In the rows, 128 means zero.
Turns, then the turns between two rows, first turn first; the first pair answered:
turn S:
[160 158 121 134 122 118 127 161 123 139 127 149 147 188 120 131 126 206
 149 139 171 162 106 150 156 148 123 144 131  80 121  43 113 109 129] => [180 156 141 149 124 103 143 180 124 137 122 144 148 179 107 130 123 163
 144 155 171 132 104 125 154 138 102 155 142  75 120  51 111 116 135]
[ 81 121 171 175 177  65 156  84 166 157 124  46 111  41 132 158 104 138
 147 131 123  86 169 147  99 129 118 134 121 121 141 243 155 154  94] => [ 69 148 185 168 169  76 117 103 126 148 114  72 111  23 117 163 147 133
 149 136 120  69 178  94 101 162 135 104 147 149 141 246 176 161 111]
[123 126 107 122 128 134 156 116 152 140 131 115 124 126 120 135 111 131
 153 128 110 130 139 151 122 109 118 131 119 136 125 134 110 131 126] => [127 131 133 131 138 127 155 138 129 143 126 123 130 105 115 142 116 100
 139 148 122 109 128 128 125 110 109 130 136 140 124 143 132 138 124]
[165 136 147 140 109 123 146 135 139 116 120 132 166 161  95 131 124 163
 143 124 167 172 125 143 183 153 134 109 133  69 110  26 125 109 148] => [180 145 162 148 104 111 161 141 122 104  97 127 154 152  92 121 131 139
 142 128 170 146 103 140 191 143 113 121 138  74 130  40 139 115 138]
turn A:
[132 143 150 111 123 128 109 148 130 105 109 173 127 132 105 133 157 130
 142 101 118 107 120 123 135 129 127 109 133 124 131 108 143 115 128] => [128 143 148 116 125 118 127 143 114 115 107 168 126 124 111 136 154 111
 133 102 112  93 114 111 120 113 133 122 142 146 126 128 134 136 122]
[155  69 126 145  84 159 117 140 110 136 102 138  98 159 144 128 125 138
  60  39  97 183  60 126 170 127 126  94 183 140 102  76  83 131 193] => [126  61 119 149 104 158 108 133  88 130 126 122  78 113 157 126 120  74
  43  47  59 131  56  91 140  89 121 119 187 190 133 182  97 161 158]
[140 154 128 130 118 143 147 114 174 129 126 144 138 148 107 124 110 176
 171 134 157 144 130 177 121 129 128 136 136  77 132  69 121 110 136] => [171 145 141 155 122  95 204 153 142 139 110  91 128 129 117 107 106  99
 121 141 146 116 112 144 149  91  95 157 141 103 145 119 113 148 117]
[ 98 143 131 144 134 135 176 115 128 114 120 140 137 157 115 132 108 109
 150 137 126 142  84 128 117 127 120 137 103 105 153 151 101 140 102] => [ 86 156 129 136 145 132 158 114 142 119 125 146 135 145 111 126 110 114
 157 158 126 149  96 127 104 135 119 134 110  97 162 147 107 148 107]
turn H:
[119 149 113 140 120 130 115 117 165 120 151 132 157 120 133 130 104 159
 181 108 135 128 125 156 124 120 145 131  80 144 134  95 123 124 104] => [110 140 122 152 118 140  90 121 157 121 157 152 148 125 137 133 105 147
 168 113 134 125 131 140 118 142 151 130  77 153 128  94 136 120 115]
[ 97 141 123 110 150 147  84 104 116 123 141 104 118  84 163 137 113 110
 120 141 104  96 136 119  74 110 135 141 121 168 159 232 146 123  95] => [107  98 106  93 105 164  78 113  87 128 122 126 113 148 168 119 141 122
  77  80 109 123 118 104 108 142 166 122  97 194 119 180 121 147 126]
[ 99 194 180 123 110 228 115 193  91  90  98 215 141 174 161 131 211 112
 139 114  92 106 184  90 170 123 147  96 180 144 126 109 162 129 166] => [163 121 179 149  84 184 222 169 143 130  86 120 132 253 170 105 152 126
 117 102 125 145 164 167 177  45 112 154 142  95  97  92  96 150 155]
[130 110  95 113 142 145 120 124 166 131 137 127 134 162 145 110  96 136
 137 122 161 151 133 130 105 130 142 127 136 116 129 146  98 129 111] => [121 116 104 130 139 157  99 122 167 116 153 140 129 133 139 127 112 155
 144 128 137 130 130 124  99 143 142 119 145 117 134 154 126 126 102]

(2 to 3 turns a pair)
[140 188 175 140 141 103 139 176 129  95 107 133 136  92 103 179 125 122
 161 207 140 109 139  94 120  97 103 149 183 139 151 139 168  91  99] => [153 189 174 136 129 114 147 176 144 106 101 142 144 113  95 196 125 151
 171 211 153 133 148 109 139 120 115 131 187 113 145  82 157  83 116] : A then A
[117 139 148 130 157 121 146 137 108 127 156  81  94  78 142 125 122  67
 106 160  85  76 104  94  87 112 105 142 133 149 162 209 158 158  91] => [134 127 130 130  98 171 113 169  94 134 111 152 134 189 113 123 163 164
  91  73 138 163 116 113 151 182 138  72 123 144  94  59 123 129 176] : H then A then A
[138 162 163 143 135  87 124 150 133 115 131 188 141 108 125 144 157  46
 101 132 133 118 133  91 152 125 125 130 138 143 144 109 162 133 134] => [125 175 144 115 125 101 114 146 147 117 143 223 151 125 118 149 146  89
 127 130 152 133 137 103 151 137 143 109 131 123 136  64 159 110 136] : A then A
[134  95 121 147 128 106 169 135  96 144 116  66  95 112 133 115 124  52
  87 126 113 121 116  99 112  78 118 162 128 182 134 204 113 175 103] => [146 104 125 122  96 139 135 171  89 142  80 128 131 195 116 137 163 120
  85  71 139 175 114 108 164 158 149 101 129 173  85  73  93 137 168] : S then A then A
[ 99 104 150 111 116 142  86 141 110 118 151 145 114 110 104 166 162 123
 135 131 113 124 100 112 126 141 150 105 163 152 122 149 131 135 118] => [141 105 159 112 103 117 114 162  99 126 121 141 117 133 111 155 169 118
 128 120 127 118  88 116 155 132 136 115 169 143 110 117 120 145 137] : A then A
